[[113 108 131 120 139 124]
 [110 126 131 127 144 114]
 [125 114 122 115 119 150]] value 131

[[119 120 100 117 143]
 [113 100 140 108 139]] value 140

[[147 134 126 152 130 127 142]
 [127 122 125 127 130 125 129]] value 125

[[128 127 129 126]
 [125 124 134 100]
 [131 121 142 119]] value 134

[[145 110 149 137 122]
 [149 123 102 139 138]] value 102

[[148 129 129 128 127 128]
 [128 153 131 146 128 129]
 [128 148 130 152 128 130]] value 131

[[101 107 108 116 110 113]
 [123 126 121 120 121 112]
 [130 117 134 120 110 131]] value 121

[[152 128 146 126 130 125 149]
 [145 121 141 115 135 110 102]
 [126 129 135 135 123 136 114]] value 141
---
[[139 126 126 127 124 130 112 117]
 [125 130 115 126 127 115 105 131]
 [140 125 128 128 124 132 113 115]
 [136 133 119 117 111 125 112 112]
 [128 128 120 132 135 120 105 132]
 [131 128 121 130 132 121 107 129]
 [141 129 128 128 124 133 113 115]
 [138 131 122 121 116 128 112 114]] >> 140

[[122 132 139 127 107 150 129 117 133]
 [138 123 132 130 122 100 141 135 128]
 [110 133 110 135 131 113 137 134 121]
 [138 123 143 120 118 148 133 122 145]
 [131 136 149 127 110 148 147 106 152]
 [115 130 137 108 126 126 130 119 133]
 [121 124 122 130 130 115 126 132 119]] >> 110

[[142 110 153 151 150 107 136]
 [115 134 106  99 111 144 109]
 [134 106 139 148 131 108 121]
 [146 133 129 120 145 133 134]
 [136 112 149 156 142 104 145]
 [115 101 145 133 127 112 108]
 [139 111 153 143 149 112 132]] >> 134

[[139 125 128 122 120 138 148]
 [117 137 113 116 133 139 118]
 [131 118 128 132 116 131 129]
 [103 130 111 142 125 134 147]
 [122 132 128 134 127 131 118]
 [118 125 120 132 122 133 125]] >> 131

[[124 129 127 128 129 126 127 128 124 128 127 130 122 128]
 [117 129 125 128 129 133 127 128 124 128 124 120 129 124]
 [123 129 125 128 129 133 127 128 124 128 127 130 129 130]
 [123 129 125 128 129 133 127 128 124 128 127 130 129 130]
 [124 129 127 128 129 126 127 128 124 128 127 130 122 129]
 [118 123 121 145 129 135 130 114 122 128 128 106 128 144]
 [123 129 125 128 134 133 127 128 119 128 127 130 129 130]
 [123 129 125 128 129 133 127 128 124 128 127 130 129 130]
 [123 129 122 128 129 139 132 128 129 128 127 130 146 134]] >> 123

[[129 126 133 130 126 122 142 138]
 [134 131 137 126 130 144 129 116]
 [126 120 130 119 129 128 136 120]
 [129 144 127 130 129 135 124 118]
 [118 135 137 119 133 123 128 115]
 [132  98 131 116 143 124 134 129]
 [128 123 128 119 127 134 129 124]
 [137 109 128 122 144 129 130 117]
 [124 101 127 111 139 116 128 132]
 [122 112 130 111 125 129 143 123]
 [131 121 135 122 133 136 134 120]
 [128 127 137 121 128 132 143 115]] >> 126

[[129 117 122 125 113 126 135 142]
 [119 123 128 133 151 123 134 140]
 [136 132 111 119 138 123 127 132]
 [117 125 136 130 128 124 133 120]
 [132 140 142 128 134 124 127 114]
 [110 123 123 123 130 129 128 131]] >> 136

[[125 126 132 130 122 136 125 134 131 128 127 133 144 132 133]
 [132 127 128 127 124 123 126 129 122 127 124 130 128 132 123]
 [125 127 122 129 131 128 128 129 133 130 131 132 115 129 129]
 [132 125 127 129 128 133 125 125 123 132 130 133 120 129 125]
 [125 132 125 126 129 116 131 130 131 124 125 123 128 127 128]
 [119 126 137 131 123 140 128 135 138 127 125 122 150 130 134]
 [128 133 125 126 136 121 135 120 124 126 128 116 120 120 126]
 [140 123 139 128 121 124 126 126 132 128 125 127 130 131 120]
 [138 126 137 127 122 125 125 127 131 127 129 134 138 129 126]
 [124 132 118 127 139 130 133 121 119 130 132 123 115 120 129]
 [126 122 144 131 116 132 127 137 145 126 119 118 150 136 127]] >> 125

[[121 136 120 142 117 134 123 129 134 119 125 130 141 111 113 121]
 [144 130 151 113 126 120 140 131 114 127 122 123 119 133 115 125]
 [112 127 115 141 126 132 119 125 138 138 138 129 133 124 140 132]
 [123 127 128 141 121 129 139 126 129 126 125 130 135 113 122 125]
 [130 128 143 112 134 112 134 128 114 148 137 109 114 142 142 150]] >> 112
---
[[126, 131, 113, 123],
 [128, 136, 143, 107],
 [126, 112, 130, 130]] 123

[140, 116, 129, 155, 134, 135] 135

[[126, 115, 143, 148, 148, 143],
 [127, 120, 138, 128, 127, 155]] 143

[101, 146, 140, 134, 118, 141] 141

[102, 140, 131, 117] 117

[140, 143, 128, 101, 128] 128
---
[[150 121 120 117 119 123]
 [146 121 121 115 116 125]
 [114 140 138 147 145 134]] -> 114

[[115 136 120 150 144 123]
 [134 124 123 108 104 123]
 [128 125 135 129 131 136]] -> 128

[[133 136 108 126 105]
 [129 107 149 147 138]
 [138 108 124 126 134]] -> 138

[[140 146 124 117]
 [109 143 106 122]
 [147 126 141 126]] -> 147

[[135 121 128 115 140]
 [126 133 126 127 105]
 [140 119 138 133 124]] -> 140

[[116 137 116 140 122 137]
 [135 117 128 121 130 120]
 [108 131 104 130 130 135]] -> 108

[[122 133 137 122]
 [145 148 145 139]
 [142 151 150 137]] -> 142

[[158 123 128 118]
 [133 127 140  99]
 [129 109 151 126]] -> 129
